In the rows, 128 means zero.
One turn sends every row of this set to another row. A few are shown first. Where does it send the rows asked after them?
fota: [142 112 158 150 117 110 114 127 105 137 109 117 153 111 165 147 127]
dena: [154 112 135 124 136 134  95 127 142 142 132  84  93 116 144 127 143]
Giki: [115 110 142 126 132 139 110 132 181  90  89 144 138 138 119 134 148]
rafo: [144 101 109 144 116 136 107 130 148 174 119 122 168 114 126 149 132]
mur: [123 116 158 115 141 148 155 130 183 105 114 128 134 152 125 122 139]
dunef: [135 165 114 142 102  95 122 170 137 141 109 114 122 107 125 113 157]
lon: [127 147 152 134 154 117 103 140  92 113 128 158 126 122 105 121 160]
Puz: [120 126 163 112 127 146 147 141 173 116 119 124 127 168 137 116 130]
zinit: [144 127 120 129  89 139 103 137 117 155 111  90 118 110 113 132 154]
Dazo: [120 134 100  96 128 144 129 118 134 167  90 153 144 119 143 139 134]
fud: [127 128 127 124  93 127 118 109 180 121 145 142 131  84 122 111 145]
bol: [134 103 153 148 121 106 125 122 116 173 100 162 138 135 118 120 126]
Rav: [122 101 147 101 132 101 123 130 151 158 115 172 119 136 103 153 141]
niret: [125 132 136 120 166 112 145 170 154 129 130 118 125 112 129 136  81]
fal: [146 113 105 134 113  94 101 129 141  86 108 153 146 137 133 141 125]
Lun: [126 111  99 105 106 138 147 146 143 124 118 146 109 104 117 100 175]
vemis: [138 136 143 124 110 125  94 140  98 111 140 116  88 119 102 139 143]
govan: [114  96 112 119 149 105 116 138 152 113 103 177 158 123 108 126 128]
tinun: [137 133 122 155 149 128 154  98 170 136 148 131 109 111 122 143 146]
kibot: [133 140 147 131 133 115  92 139  91 108 121 156 121 120 100 143 160]
besu: [123 140 136 136 143 158  97 107 123 131 147 123 111 118 126 129  89]
risa: [118 130 143 104 136 133 145 155 189 113 158 148 125 112 121 124 117]
dunob: [138 160 109 126 120 109 152 127 149 140 146 106 154 112 126 128 170]
kifaf: [130  87 111 133 147  99 141 128 120 125 142 137 144  98 110 111  98]
muz: [109 116 149 163 114 123  97 152  93 123  97 149 139 122 132 122 129]
suk: [126 150 119 120 139 144 161 109 134 148 154  95 121 122 118 134 122]
supiz: [131 142 124 115 144 120 156 149 146 129 106  81 111 107 119 148 102]
Kinip: [167 120 144 143 141 117 137 154 163 107 149 165 129 112 112 120 102]
los: [125  98 148 121 132  99 124 141 146 157 115 183 121 149 112 136 128]
rotet: [142 169 117 140 110 101 125 153 123 147 117 106 139 110 135 109 161]
Sobu: [110 134 155 108 135 158 134 134 109 128 116 150  96  91 136 110 119]
Fedo: [137 138 126 119 145 126 164 142 131 122  94  84 133 116 107 150 109]
pes: [120 115 103 134 139 135 176 163  98 134 126 150 134 119 122 142 121]
Fas: [131 135 123 107 111 173 116 185 136 111 119 141 134 132 140 141 136]
Mozu: [106 101 126 159 108 140 104 161 139  85 142 122 135 126 139 134 134]

muz goes to govan
Rav goes to Puz
Now find these:
rafo goes to Mozu
dena goes to fota
los goes to mur
Sobu goes to Dazo
vemis goes to bol

